0: [121 143 127 118 128 150 164 071 174 211 069 144 105 125 169 159 190 149
 135 072 158]
1: [119 065 097 150 150 086 066 107 081 092 112 149 148 083 109 151 089 126
 145 129 100]
2: [154 092 146 132 138 134 104 115 091 167 101 127 170 117 099 198 095 120
 112 102 141]
3: [107 119 135 107 116 122 144 120 138 129 119 132 103 151 146 123 157 133
 163 123 148]
4: [118 183 185 090 103 139 157 183 212 193 093 085 101 179 134 119 139 115
 147 103 083]
5: [128 067 094 155 149 077 089 130 079 071 125 148 160 092 100 160 086 136
 137 135 097]
6: [101 150 106 124 104 121 185 147 159 142 167 140 082 154 158 180 172 153
 167 130 179]
7: [189 163 134 088 094 162 169 168 139 091 139 096 123 151 163 101 093 139
 053 171 118]
8: [109 118 106 117 110 128 128 083 141 157 134 161 084 106 155 186 150 147
 150 092 186]
9: [153 072 132 161 166 119 083 167 095 102 111 102 151 095 141 100 104 092
 128 129 074]
10: [093 139 114 141 098 114 162 137 158 122 149 121 082 127 141 138 149 151
 145 121 157]
11: [120 124 183 102 104 117 122 157 120 138 104 126 127 153 122 121 127 111
 143 140 109]
12: [119 098 110 139 129 094 099 104 089 089 136 141 131 105 132 122 113 139
 134 152 114]
13: [094 105 096 162 146 116 076 107 109 129 107 123 116 100 141 123 146 103
 162 115 121]
14: [139 124 125 150 113 075 069 195 060 070 117 133 168 151 081 089 116 125
 126 165 094]
15: [111 153 114 110 100 163 169 123 159 141 151 151 103 169 135 162 176 160
 138 141 175]
16: [126 086 118 121 103 117 112 152 096 074 139 106 110 144 138 166 129 152
 092 115 098]
17: [113 148 101 161 143 126 098 078 175 193 100 121 105 100 154 112 157 107
 155 086 181]
18: [097 136 101 127 096 125 140 095 120 110 156 154 094 160 140 146 165 146
 164 145 191]
19: [125 158 100 167 095 126 174 132 154 159 163 145 137 172 131 153 168 143
 125 142 193]
20: [089 096 141 081 083 132 117 115 062 112 116 128 056 145 127 197 132 175
 136 089 139]
21: [117 111 129 103 126 122 110 170 130 128 110 119 108 126 129 162 120 135
 137 108 102]
22: [156 171 155 098 098 112 100 129 132 129 120 080 166 126 066 218 103 153
 072 135 104]
23: [084 108 123 099 114 139 121 115 116 130 124 134 078 150 160 158 149 146
 170 089 140]
24: [086 104 120 131 109 121 106 132 123 101 137 127 080 132 144 160 147 155
 135 116 149]
25: [125 124 089 143 125 084 118 123 129 146 139 141 105 109 162 158 164 131
 167 122 177]
26: [103 145 109 153 147 129 101 086 144 159 084 127 109 117 152 094 187 112
 164 075 159]
27: [119 104 166 114 110 120 131 146 081 090 134 123 151 139 109 141 149 135
 111 138 119]
28: [222 158 147 101 156 176 193 182 156 048 124 065 165 116 139 057 088 100
 046 190 060]
29: [130 117 133 139 120 104 095 113 119 100 106 106 128 086 094 164 105 136
 114 105 130]
30: [130 094 097 152 141 096 102 123 103 093 132 148 154 106 114 164 099 135
 124 140 122]
31: [126 101 122 154 151 107 127 132 112 115 118 136 140 127 139 080 143 109
 127 104 105]
32: [112 127 116 128 087 138 185 136 142 142 162 136 084 194 168 138 190 135
 169 125 178]
33: [095 079 097 140 133 131 132 126 136 138 126 135 086 114 189 155 181 150
 151 086 147]
34: [134 149 110 126 093 130 140 099 167 151 141 135 110 106 133 175 149 158
 138 133 191]
35: [125 109 123 133 128 099 102 129 081 110 117 143 173 104 114 137 123 139
 116 146 112]
36: [180 147 121 145 165 150 154 129 126 076 133 120 120 121 142 055 108 108
 125 181 109]
37: [120 130 108 105 136 057 038 075 026 049 130 171 211 159 075 138 076 172
 121 234 095]
38: [062 080 140 084 090 138 127 112 099 096 147 136 022 143 140 176 146 177
 156 095 170]
39: [102 098 124 129 107 099 108 108 105 108 124 128 123 097 132 160 119 159
 120 129 126]
40: [157 109 124 132 146 122 107 106 111 111 118 133 163 093 123 133 077 134
 101 130 092]
41: [195 194 109 148 128 165 145 119 153 117 158 092 146 091 101 098 135 128
 117 160 161]
42: [163 151 143 124 126 158 131 144 121 084 142 112 151 138 129 088 109 126
 117 206 111]
43: [102 119 126 133 118 123 145 106 114 128 121 138 105 110 149 136 174 158
 150 107 158]
44: [115 092 119 140 132 106 093 118 119 117 120 116 127 107 125 149 148 123
 146 118 121]
45: [142 118 119 114 127 123 134 129 115 096 149 134 126 140 148 150 124 146
 128 164 130]
46: [132 130 118 136 118 120 149 122 130 135 141 144 129 137 132 117 147 136
 178 130 146]
47: [113 128 108 146 101 143 119 114 149 169 120 132 115 113 158 156 165 120
 128 106 172]
48: [117 059 156 141 168 108 101 148 042 061 124 168 204 118 086 108 067 112
 100 176 061]
49: [109 092 124 099 140 154 115 118 137 102 134 148 113 125 182 160 152 160
 139 136 137]
50: [133 146 127 135 151 129 100 095 140 148 101 105 144 096 116 138 109 132
 120 119 109]
51: [130 107 151 107 114 119 114 121 092 138 108 124 135 133 114 156 124 124
 148 137 144]
52: [152 138 189 100 112 134 163 208 085 105 120 137 183 146 079 142 089 123
 105 151 069]
53: [163 103 106 109 112 095 162 120 098 073 163 159 133 148 137 065 090 111
 096 199 106]
54: [131 065 121 148 159 111 074 133 091 094 108 114 123 100 148 125 114 104
 141 116 102]
55: [133 191 076 124 126 176 153 120 196 164 159 110 155 152 128 171 135 125
 073 149 167]
56: [110 193 111 180 157 150 137 103 202 197 117 092 141 117 109 093 162 121
 123 070 152]
57: [129 145 113 109 117 092 141 072 098 087 174 170 154 129 098 110 091 148
 106 224 113]
58: [115 162 108 160 133 140 148 142 159 183 106 119 127 118 157 106 178 129
 136 086 161]
59: [125 137 155 126 134 122 112 162 122 154 115 121 105 112 166 092 156 100
 160 109 103]
60: [113 102 125 128 143 121 089 142 090 116 115 145 179 135 113 122 096 137
 136 138 085]
61: [129 099 154 132 123 107 170 163 094 069 122 116 163 124 106 185 108 146
 088 127 093]
62: [123 154 123 159 142 127 104 131 131 153 136 112 151 135 127 133 158 126
 136 127 148]
63: [129 182 099 158 150 149 155 149 179 159 119 109 136 126 122 114 157 109
 131 088 159]
64: [123 127 123 134 136 135 084 111 125 143 104 123 139 115 121 128 126 115
 126 106 108]
65: [135 112 106 151 126 096 144 120 117 119 151 139 126 113 115 105 143 134
 135 153 137]
66: [113 125 000 163 139 129 052 081 159 159 132 129 115 099 186 206 149 126
 103 098 152]
67: [109 153 139 123 106 150 080 124 159 148 102 090 124 138 108 155 116 133
 102 103 125]
68: [131 154 101 124 120 109 094 087 115 135 147 144 133 101 096 167 115 146
 152 148 164]
69: [145 109 146 147 110 090 123 133 055 073 154 165 194 126 061 117 097 129
 138 194 119]
70: [103 103 113 141 133 125 131 163 125 125 117 113 089 126 178 122 175 114
 164 082 129]
71: [143 134 133 111 114 122 089 125 129 129 125 102 142 122 106 179 105 141
 123 123 144]
72: [110 077 138 161 129 123 116 099 060 105 137 150 152 072 126 169 102 146
 126 122 117]
73: [140 101 119 178 142 086 098 178 082 076 124 150 131 081 116 075 118 103
 107 147 102]
74: [132 168 171 104 151 147 148 163 178 179 101 117 121 153 112 100 147 085
 143 104 110]
75: [163 152 138 186 145 136 158 171 107 104 133 131 149 084 107 045 118 084
 110 129 108]
76: [141 070 130 144 166 105 077 106 106 123 106 120 143 108 135 178 119 107
 114 113 131]
77: [115 111 123 127 123 107 117 184 082 087 117 126 106 139 137 151 121 143
 150 118 112]
78: [140 125 173 142 134 145 153 196 126 147 125 116 135 128 109 080 119 079
 135 146 062]
79: [101 090 110 117 115 113 123 127 103 131 124 131 076 139 145 144 148 152
 156 090 148]
80: [119 098 131 108 111 109 148 116 108 091 147 136 093 120 124 175 121 143
 146 115 170]
81: [107 068 123 110 135 081 097 116 077 070 127 126 112 119 114 157 115 157
 145 128 125]
82: [165 098 122 123 148 113 100 094 096 095 115 138 169 091 126 128 074 134
 097 140 082]
83: [158 147 166 174 185 137 122 161 120 094 135 132 172 101 036 031 059 079
 122 154 035]
84: [127 201 015 179 153 130 123 109 219 173 177 084 157 120 113 148 108 178
 098 089 172]
85: [150 114 180 091 113 136 161 192 117 142 124 125 152 160 114 168 125 098
 128 120 115]
86: [159 106 145 085 132 141 184 102 117 064 136 147 163 182 140 115 105 125
 083 194 153]
87: [125 173 130 122 098 144 187 118 163 157 164 134 126 192 152 150 171 143
 147 140 185]
88: [127 081 111 134 127 061 091 104 081 056 123 143 169 093 091 172 102 163
 104 145 124]
89: [119 197 171 162 157 154 151 155 219 171 099 079 122 141 117 072 153 088
 128 060 121]
90: [100 125 136 112 092 135 112 107 135 132 115 115 087 115 130 184 138 149
 138 102 143]
91: [129 151 088 150 116 127 139 123 150 141 154 125 138 131 134 157 157 129
 154 145 177]
92: [114 091 118 129 119 125 100 129 114 129 118 123 088 121 154 157 136 124
 143 094 137]
93: [119 157 122 142 114 117 121 127 165 157 132 102 133 130 120 142 119 147
 114 123 132]
94: [108 176 112 108 125 148 106 103 163 150 159 113 128 137 109 165 108 155
 120 122 143]
95: [139 142 119 168 172 146 149 154 151 109 113 129 098 052 128 072 125 075
 098 113 101]
96: [129 083 159 133 122 126 136 114 099 095 118 113 142 096 067 190 103 148
 111 118 126]
97: [112 113 117 128 117 124 123 131 136 146 129 111 120 140 141 166 151 134
 118 121 146]
98: [134 120 142 125 146 148 088 115 123 171 119 113 158 124 087 181 092 120
 114 097 132]
99: [132 118 134 148 123 102 107 131 135 148 108 091 114 136 134 114 138 106
 151 109 123]
100: [126 107 164 115 105 130 116 213 124 130 114 107 102 156 168 115 146 102
 158 106 083]
101: [114 108 178 107 127 143 111 187 137 165 113 118 136 144 118 149 141 108
 174 122 110]
102: [123 140 114 138 110 112 139 099 120 097 152 142 128 124 128 110 160 141
 135 162 170]

[110 171 102 168 131 128 099 068 191 211 101 117 096 113 147 101 160 108
 169 074 196] 17 26 56
[144 146 121 145 110 111 154 112 125 090 161 132 145 118 125 085 164 135
 122 177 161] 102 65 46
[120 096 136 089 109 068 119 110 048 054 133 151 184 123 085 185 091 186
 089 154 099] 88 61 35
[110 124 187 082 087 146 161 240 142 167 116 117 093 185 165 116 149 098
 155 127 077] 100 101 4
[110 114 109 137 106 112 086 102 133 126 132 135 102 095 114 133 119 124
 156 128 128] 44 39 13
[215 116 139 096 133 118 139 150 082 036 128 147 145 173 161 000 060 034
 070 255 064] 53 36 28
[152 083 161 155 126 086 129 144 055 063 151 174 207 096 035 134 074 120
 144 182 107] 69 48 5
[255 101 137 070 143 154 210 197 125 000 140 076 154 162 207 000 004 086
 000 236 009] 28 7 53
[139 126 084 171 125 109 118 150 119 118 155 142 145 139 128 106 136 108
 138 161 135] 65 46 62
[120 160 161 152 255 220 071 114 165 140 136 125 166 100 005 045 030 056
 131 094 033] 83 95 78
[162 102 157 124 135 072 121 127 043 066 113 164 231 133 052 153 071 135
 119 153 109] 69 48 88
[154 139 147 102 132 120 170 168 156 147 142 110 139 172 122 152 138 110
 145 149 132] 85 11 46
[099 223 143 140 228 219 185 137 239 173 114 115 110 126 053 043 134 056
 108 053 120] 89 56 74
[114 109 125 136 112 120 131 143 141 152 104 137 123 119 156 160 141 134
 122 097 145] 97 47 92
[171 133 176 130 144 146 153 184 131 123 127 090 144 132 112 047 097 086
 106 165 059] 78 75 42
[142 095 124 177 150 071 085 173 082 080 134 131 148 086 092 094 114 100
 116 145 072] 73 9 14
[110 169 195 122 149 158 117 148 185 193 077 083 157 158 103 111 128 115
 110 102 084] 74 4 89
[097 123 141 104 107 115 088 104 098 118 111 134 135 130 135 180 124 161
 111 150 127] 39 51 71
[146 114 068 119 160 054 087 086 052 056 129 188 208 163 085 127 072 137
 095 208 130] 37 69 57
[165 175 131 182 152 152 209 150 148 159 106 116 135 106 131 081 164 088
 117 095 134] 63 58 75
[119 113 139 098 135 123 113 194 127 126 105 119 116 130 128 151 126 144
 155 105 084] 21 77 101
[123 104 164 115 132 141 108 194 121 141 115 114 159 146 120 135 134 125
 140 118 077] 101 11 21
[110 209 094 138 137 172 100 091 166 160 169 108 154 159 086 137 087 152
 122 144 183] 94 55 93
[138 099 101 147 137 097 110 092 117 088 136 124 126 096 142 114 119 140
 142 155 124] 12 65 30
[088 135 136 141 120 162 164 131 177 167 129 134 104 159 155 131 186 135
 150 065 131] 58 3 47
[255 126 146 081 147 172 200 158 135 000 139 090 174 129 182 012 035 099
 000 248 067] 28 7 36
[139 110 137 152 146 096 095 140 118 138 101 115 150 111 104 123 104 109
 130 117 109] 64 99 50
[132 165 102 133 136 152 170 089 180 193 101 129 138 134 147 166 172 156
 111 087 154] 0 58 47
[134 159 076 124 161 087 110 093 082 080 117 173 182 176 104 099 111 135
 089 188 133] 57 35 12
[203 123 106 151 134 071 168 120 083 067 170 166 121 131 129 005 106 055
 087 201 111] 53 36 75
[129 111 137 103 122 131 112 150 126 121 095 125 144 123 129 223 110 145
 092 091 157] 71 2 21
[104 240 154 104 123 172 102 088 198 179 144 107 156 134 047 139 086 155
 114 114 134] 94 67 93
[141 127 138 119 105 116 138 146 104 132 119 107 142 106 140 178 155 159
 119 110 148] 97 71 51
[124 129 111 165 140 102 108 161 123 119 108 138 124 101 129 088 135 104
 122 124 126] 31 73 65
[111 076 127 116 128 079 089 138 076 059 127 121 112 126 114 139 107 154
 157 132 121] 81 12 77
[099 088 161 105 137 130 093 160 105 173 096 133 114 117 147 143 149 118
 168 122 122] 101 21 59
[129 147 107 120 091 130 130 128 147 140 150 120 110 114 124 184 135 141
 129 119 167] 34 97 91
[111 184 138 127 118 165 111 128 156 174 151 100 137 149 114 170 123 148
 111 113 157] 94 93 67
[170 131 165 123 120 115 169 194 070 088 124 148 168 136 094 083 092 092
 104 170 072] 52 78 42
[122 127 119 112 114 124 159 114 139 108 156 133 133 153 128 158 137 149
 131 153 162] 45 102 91
[125 121 177 159 163 130 076 170 099 105 147 150 204 116 019 100 047 103
 169 156 040] 83 48 60
[115 138 163 109 117 127 114 133 161 161 082 088 105 152 146 128 137 123
 167 093 100] 99 59 11
[119 155 164 096 111 144 083 144 128 155 103 099 151 145 102 143 123 161
 097 121 103] 67 71 93
[086 121 156 091 093 141 096 118 124 144 099 121 110 132 156 200 125 161
 118 118 130] 90 97 21
[142 127 122 112 126 134 126 129 127 122 120 123 118 113 147 111 122 129
 123 142 120] 45 64 65
[128 110 102 101 120 059 044 049 027 077 126 172 169 142 103 097 048 161
 139 234 097] 37 57 69
[122 138 117 168 171 134 161 143 160 173 083 116 136 106 170 092 182 115
 132 056 139] 58 63 26
[146 149 147 171 181 155 106 196 115 110 154 134 160 118 043 041 065 075
 143 144 064] 83 75 78
[112 110 112 148 124 114 140 153 134 130 124 127 093 121 155 122 166 117
 156 092 142] 70 92 3
[123 088 143 107 104 115 137 135 107 099 126 120 088 144 121 185 116 153
 114 099 156] 80 24 90
[205 161 098 149 166 146 178 139 111 103 182 160 140 104 095 036 098 066
 099 217 112] 36 75 53
[255 152 136 083 185 179 141 148 144 000 100 040 160 125 214 000 000 111
 000 255 000] 28 7 36
[106 112 108 129 113 118 133 115 136 142 143 123 115 145 139 157 161 146
 132 127 159] 97 3 43
[142 173 126 167 099 143 188 124 141 127 138 142 121 089 159 081 206 101
 136 110 181] 58 63 102
[141 118 121 138 121 093 114 139 102 104 125 112 157 116 118 135 115 162
 127 162 101] 35 12 30
[136 087 130 151 142 098 131 151 100 097 134 130 148 120 119 092 110 121
 118 128 080] 31 73 60
[186 118 130 194 156 085 229 156 106 096 164 132 111 052 157 050 172 084
 154 129 132] 75 95 65
[255 142 172 108 222 186 194 128 161 000 138 087 165 062 145 000 017 046
 027 255 023] 28 36 83
[127 143 101 109 125 105 114 120 078 094 148 162 149 147 126 116 107 141
 117 214 135] 57 45 12
[125 063 139 112 108 110 132 146 092 081 125 126 086 136 126 187 103 144
 120 089 159] 80 16 81
[117 082 114 125 149 093 036 061 066 115 099 152 150 091 113 129 087 119
 140 157 097] 1 12 82
[111 156 121 182 092 128 174 120 198 222 154 142 123 137 189 125 224 131
 165 100 140] 58 47 19
[113 165 113 155 108 155 133 125 166 219 091 110 121 160 163 137 165 126
 123 076 156] 58 47 0
[126 105 108 129 128 083 116 074 087 084 149 144 132 100 126 126 111 150
 132 167 113] 12 30 39
[132 156 146 135 112 117 134 140 128 151 113 128 124 133 125 099 161 128
 161 139 130] 46 3 99
[146 143 139 103 149 155 115 112 138 124 120 115 150 113 102 097 070 121
 103 163 057] 40 82 50
[092 108 155 083 099 118 157 204 143 171 100 126 073 156 193 148 167 139
 133 089 097] 100 70 21
[163 096 101 127 111 065 128 135 078 066 150 154 137 138 123 042 075 097
 097 213 081] 53 73 57
[111 137 151 147 173 155 128 143 144 125 134 136 177 122 051 112 075 121
 145 113 082] 60 50 64
[153 113 150 128 132 092 113 147 110 112 102 118 165 106 132 157 138 129
 113 117 107] 35 44 29
[108 151 164 113 110 140 124 138 193 146 096 075 119 139 101 141 102 137
 103 082 111] 67 93 50
[136 114 144 120 109 133 133 123 095 118 124 132 134 132 094 145 123 139
 140 124 148] 51 27 71
[165 108 118 123 124 125 140 150 139 083 139 121 141 112 142 096 088 128
 094 184 087] 42 53 36
[134 182 162 149 156 156 128 150 171 159 113 130 131 108 077 084 125 076
 139 110 110] 74 89 63
[128 097 118 131 159 062 044 130 045 061 116 165 190 098 084 108 051 119
 123 202 046] 48 37 5
[139 168 095 129 128 157 149 135 178 138 152 112 147 139 129 146 136 120
 089 140 145] 55 93 91
[136 143 130 119 116 148 113 131 116 096 134 121 131 137 131 102 129 134
 130 185 120] 42 45 102
[127 115 125 153 155 117 105 144 131 132 116 127 147 112 094 121 103 104
 146 118 114] 64 44 50
[144 132 039 072 213 073 000 084 063 068 071 201 136 226 175 057 047 120
 054 255 077] 37 53 57
[135 100 147 104 121 142 112 126 092 110 113 129 141 127 103 146 100 138
 131 139 131] 51 27 71
[089 090 128 089 088 134 206 170 133 132 140 134 050 203 195 156 180 139
 164 081 138] 32 23 6
[142 118 106 119 098 133 094 140 100 115 149 135 134 150 131 127 100 143
 127 177 141] 45 12 51
[146 088 146 122 134 133 106 117 088 154 101 131 159 115 093 190 094 127
 120 101 142] 2 98 51
[136 149 192 137 126 125 148 183 131 145 132 128 127 125 096 088 144 104
 158 128 095] 78 11 59
[130 151 122 142 107 135 172 154 140 153 123 130 122 133 168 117 187 121
 153 093 163] 58 46 3
[099 037 130 090 128 112 090 082 058 085 109 147 095 127 115 198 104 140
 179 118 160] 81 80 20
[167 168 076 127 150 141 110 130 116 106 125 141 164 181 116 108 097 114
 092 185 142] 42 45 36
[156 213 087 132 118 121 209 098 205 166 167 102 186 141 103 205 152 147
 101 151 189] 55 19 87
[132 216 118 106 115 147 117 121 161 147 173 104 166 159 071 154 105 160
 098 158 139] 94 55 93
[144 155 197 141 117 127 130 173 134 147 130 112 145 117 048 068 098 079
 143 153 076] 78 83 11
[152 086 141 159 142 113 102 139 086 093 127 112 146 103 142 068 095 091
 119 149 085] 9 73 54
[099 121 136 121 108 135 104 118 104 146 109 120 117 131 123 149 131 135
 146 119 159] 51 97 90
[255 166 141 088 179 214 227 193 161 000 145 055 172 114 155 013 066 080
 011 231 042] 28 7 36
[100 154 173 113 200 180 113 166 164 167 145 128 208 142 041 138 043 120
 117 097 082] 98 60 50
[180 076 130 104 140 129 136 122 089 044 122 118 164 105 136 107 075 137
 073 174 088] 82 40 53
[134 115 132 135 141 098 083 134 142 145 073 096 111 119 131 137 123 107
 160 081 116] 99 64 44
[125 051 121 124 124 072 098 100 075 070 141 143 172 062 111 173 089 161
 092 140 110] 88 5 72
[110 222 116 119 134 180 095 118 182 184 155 107 143 151 094 152 120 133
 123 106 161] 94 55 93
[122 142 115 143 136 124 082 122 118 142 107 122 144 123 114 118 139 110
 139 112 116] 64 62 99
[088 115 124 117 104 111 114 057 147 166 135 154 097 085 151 183 169 179
 127 112 167] 8 34 90
[134 129 107 169 179 150 160 096 117 158 099 126 114 069 138 095 148 069
 128 120 098] 95 31 64
[103 203 153 169 180 185 164 142 199 161 127 114 129 123 087 085 139 092
 107 079 121] 89 56 63
[120 050 130 093 146 101 095 105 091 084 120 117 100 107 111 181 124 136
 157 100 150] 81 80 44
[153 118 130 148 142 103 134 119 123 136 111 126 119 109 126 117 120 092
 156 113 144] 99 46 31
[098 152 143 138 129 155 092 145 164 174 091 097 125 140 120 139 127 130
 093 084 120] 67 93 64
[106 254 175 189 223 212 178 137 227 162 141 095 138 124 035 037 125 062
 102 075 103] 89 56 74
[144 131 116 189 164 119 103 139 153 153 084 120 124 081 158 084 184 090
 162 078 135] 26 58 17
[133 111 137 140 153 148 097 134 120 160 113 114 165 115 095 168 106 120
 120 105 123] 98 2 64
[134 171 125 145 174 117 091 091 173 188 108 099 145 111 098 141 105 124
 142 087 151] 50 93 98
[112 144 122 157 127 141 108 130 161 199 091 106 126 136 156 132 159 116
 128 082 134] 58 47 17
[120 144 125 164 165 128 131 150 164 103 114 115 100 044 143 092 134 110
 092 102 105] 95 31 75
[138 117 175 093 109 119 114 119 085 140 101 121 145 143 089 161 110 118
 161 141 138] 51 11 71
[126 098 130 116 110 129 119 104 112 108 116 118 104 119 131 159 122 144
 112 122 147] 39 80 90
[120 112 177 087 102 123 134 150 123 149 087 112 134 159 115 160 128 122
 140 134 097] 11 101 85
[109 117 127 096 105 146 143 090 138 163 140 174 091 120 155 168 145 161
 157 094 192] 8 34 43
[255 134 195 048 110 159 255 114 146 027 179 107 164 139 160 002 051 098
 025 255 092] 28 7 86
[147 214 033 164 180 165 160 135 236 150 182 075 173 151 122 154 109 145
 096 086 197] 84 55 63
[150 079 131 125 138 096 141 142 088 075 150 145 159 144 135 072 104 116
 093 175 082] 53 12 73
[095 078 141 099 092 091 104 083 045 064 119 131 115 126 092 163 102 168
 132 142 134] 81 39 88
[085 114 121 130 098 103 159 122 139 099 143 131 065 122 139 145 146 165
 151 118 157] 10 24 43
[118 135 118 138 153 129 050 122 121 152 090 119 163 125 106 120 123 097
 132 103 092] 64 50 60
[165 111 121 113 145 103 115 122 091 078 144 148 156 140 129 043 090 101
 085 231 088] 53 42 36
[108 153 162 161 208 180 110 126 150 130 139 145 215 116 000 086 034 103
 160 117 062] 83 60 98
[093 071 187 103 081 158 195 109 115 161 117 125 040 182 173 156 142 154
 168 057 122] 23 38 79
[124 135 192 103 067 123 143 189 116 142 129 114 081 147 170 106 170 123
 160 130 096] 100 11 59
[165 143 179 145 128 117 147 191 127 137 109 104 144 121 079 085 114 083
 131 135 061] 78 75 11
[100 144 125 140 108 134 164 123 119 131 132 156 099 112 144 108 193 157
 170 109 176] 43 46 3
[122 197 135 100 159 205 113 113 157 189 160 092 163 177 080 145 090 135
 111 090 139] 94 98 67
[138 125 108 155 113 085 106 139 087 105 138 133 185 135 113 157 122 163
 095 165 133] 35 30 88
[154 157 097 100 132 090 153 064 082 081 150 164 181 173 092 119 108 164
 096 237 152] 57 86 53
[110 179 211 108 175 174 129 136 173 204 093 109 188 182 052 120 089 103
 149 112 112] 74 98 101
[126 138 111 160 150 128 174 136 177 168 110 122 125 120 173 107 178 120
 150 071 149] 58 63 26
[155 141 183 139 126 117 143 179 129 142 108 107 154 121 070 113 120 098
 133 133 079] 78 11 85
[096 123 111 105 094 163 161 130 158 156 148 176 096 152 170 162 155 161
 131 113 197] 15 6 8
[180 130 112 143 142 134 120 132 132 081 151 128 123 098 155 080 132 076
 127 179 127] 36 42 65
[121 120 144 121 116 142 137 182 145 146 137 115 153 158 131 150 155 122
 150 130 115] 101 85 11
[103 088 114 116 120 106 118 108 090 124 126 124 070 144 144 142 153 151
 159 089 144] 79 23 92
[152 173 109 148 100 116 160 124 151 133 144 110 140 127 122 164 159 138
 151 129 172] 91 34 19
[122 198 008 201 162 167 125 121 190 161 188 100 175 162 119 157 122 159
 098 093 171] 84 55 63
[123 156 098 126 124 125 123 113 137 159 142 135 120 135 146 155 159 137
 153 133 195] 91 34 25
[113 133 116 152 135 130 092 115 115 134 114 125 138 103 138 120 137 129
 132 137 123] 64 44 62
[146 097 157 125 139 154 163 111 138 107 140 135 136 104 137 105 103 112
 102 155 086] 40 42 36
[113 121 115 110 103 134 131 106 142 142 138 161 088 104 149 194 146 158
 145 096 186] 8 34 90
[255 124 161 043 143 166 171 145 105 028 155 138 176 187 154 018 000 091
 025 255 022] 28 53 7
[103 089 134 125 114 145 203 125 162 158 126 160 106 137 200 138 205 153
 162 069 152] 33 32 43
[156 208 077 146 127 124 189 101 203 173 173 099 184 141 103 193 146 150
 106 138 188] 55 19 91
[097 203 127 159 186 144 105 118 211 187 125 100 157 104 084 108 108 131
 101 093 121] 56 63 93
[147 104 143 133 163 142 100 142 113 124 111 127 128 090 127 103 108 065
 106 126 070] 9 64 54
[133 126 142 155 111 122 127 168 125 142 120 117 119 113 137 088 167 096
 154 116 109] 59 99 31
[111 058 071 154 155 122 104 084 154 168 107 144 086 089 227 162 162 115
 139 058 155] 33 8 92
[154 101 138 124 148 108 074 163 064 078 130 143 184 139 087 071 034 135
 116 207 037] 48 14 60
[137 095 113 132 127 091 065 055 078 077 140 134 143 095 127 133 097 147
 135 190 109] 12 1 82
[157 122 137 126 140 142 161 100 163 124 101 113 130 109 150 103 114 115
 104 130 123] 50 64 31
[128 152 115 130 114 110 135 118 142 144 111 104 140 087 096 157 139 169
 110 126 142] 93 71 50
[109 070 109 143 131 113 126 085 161 168 112 152 081 083 206 156 167 132
 154 066 166] 33 8 47
[112 113 106 136 120 126 123 122 138 155 143 112 140 149 156 171 172 139
 105 140 148] 97 47 62
[148 127 162 140 137 111 094 160 090 129 131 141 158 118 062 100 103 094
 141 144 083] 60 78 35
[095 129 129 116 091 141 178 138 166 177 143 148 064 168 166 126 194 124
 201 075 168] 32 6 3
[099 131 180 100 154 146 113 171 155 178 092 100 149 184 114 137 118 116
 151 116 090] 101 74 11
[131 181 008 185 198 157 096 095 175 161 189 103 175 118 138 157 112 158
 078 120 156] 84 55 66
[130 117 117 091 109 134 113 089 128 110 157 135 150 139 131 152 094 156
 096 194 131] 45 57 71
[113 089 116 112 141 137 107 106 133 101 130 137 112 110 170 148 143 154
 146 136 133] 49 24 92
[126 102 116 125 128 109 094 077 101 093 149 141 131 103 142 142 115 143
 138 174 133] 12 39 45
[081 083 135 107 101 129 100 113 079 122 118 120 048 121 113 172 119 185
 154 078 137] 20 38 79
[110 165 115 140 140 149 141 128 190 183 124 128 114 144 178 102 178 110
 121 067 148] 58 63 56
[121 169 213 102 150 176 123 127 149 206 103 117 177 178 076 141 108 102
 136 122 100] 74 101 98
[133 176 110 151 110 128 180 131 168 172 140 133 142 163 134 134 172 132
 121 125 180] 19 87 91
[046 058 157 059 084 144 118 131 084 081 141 125 000 145 145 192 138 190
 157 076 163] 38 20 23
[255 158 153 088 163 135 220 178 118 016 146 118 167 158 173 000 029 038
 000 255 047] 28 7 53
[119 184 122 113 136 175 110 109 147 186 155 102 151 158 090 155 113 140
 116 107 147] 94 93 67
[102 223 129 167 160 188 159 110 220 176 140 112 105 129 098 082 151 109
 106 080 156] 56 89 63
[132 150 107 132 085 135 205 148 142 122 164 132 089 184 148 121 181 126
 168 137 188] 32 87 6
[074 087 144 092 081 140 112 133 093 131 111 126 047 130 153 180 134 168
 121 094 127] 20 38 23
[132 109 123 139 151 154 105 130 130 145 118 120 107 089 142 119 127 095
 118 109 096] 64 50 59
[174 131 159 126 127 146 167 184 154 127 137 121 114 130 140 109 114 079
 126 134 068] 78 100 85
[087 149 100 139 078 144 121 090 150 170 152 144 098 132 134 173 150 149
 138 139 202] 34 47 8
[110 099 103 097 124 156 137 085 148 140 126 156 113 110 187 160 150 145
 120 137 135] 49 8 97
[130 145 101 154 125 123 093 140 123 138 134 126 131 113 125 102 139 129
 151 134 141] 62 46 65
[115 157 119 097 104 158 115 092 158 177 148 151 101 129 136 169 136 174
 146 156 204] 34 15 8
[129 088 115 144 128 102 133 140 101 109 140 140 135 125 129 109 129 124
 106 121 101] 31 65 12
[147 096 130 106 130 143 146 111 130 118 136 138 139 120 164 139 128 142
 102 129 136] 45 49 97
[081 200 112 121 150 179 102 084 176 191 129 112 123 146 121 137 132 155
 114 099 167] 94 56 93
[253 165 161 088 153 176 188 200 159 037 121 067 129 138 182 007 076 089
 005 198 040] 28 7 36
[112 081 159 094 092 105 131 127 050 054 133 120 159 150 123 179 148 169
 092 148 130] 27 16 61
[129 167 138 134 107 131 152 145 159 152 118 103 139 129 127 137 156 151
 103 112 129] 93 97 62
[133 150 120 145 099 121 171 163 149 149 144 130 132 169 131 146 163 132
 130 127 161] 19 87 91
[151 128 114 133 117 098 174 139 121 118 125 137 124 132 135 118 133 122
 150 117 149] 46 65 3
[161 172 115 137 128 141 174 093 158 118 166 133 140 107 108 117 133 130
 121 157 139] 41 102 65
[145 139 138 135 118 122 141 151 148 108 133 110 137 116 128 118 141 133
 110 125 112] 93 65 45
[130 153 115 151 146 130 136 123 145 139 125 126 146 108 138 106 150 133
 122 110 149] 62 58 63
[122 127 134 137 137 115 140 143 151 153 095 107 138 146 130 108 146 118
 123 083 128] 99 31 58
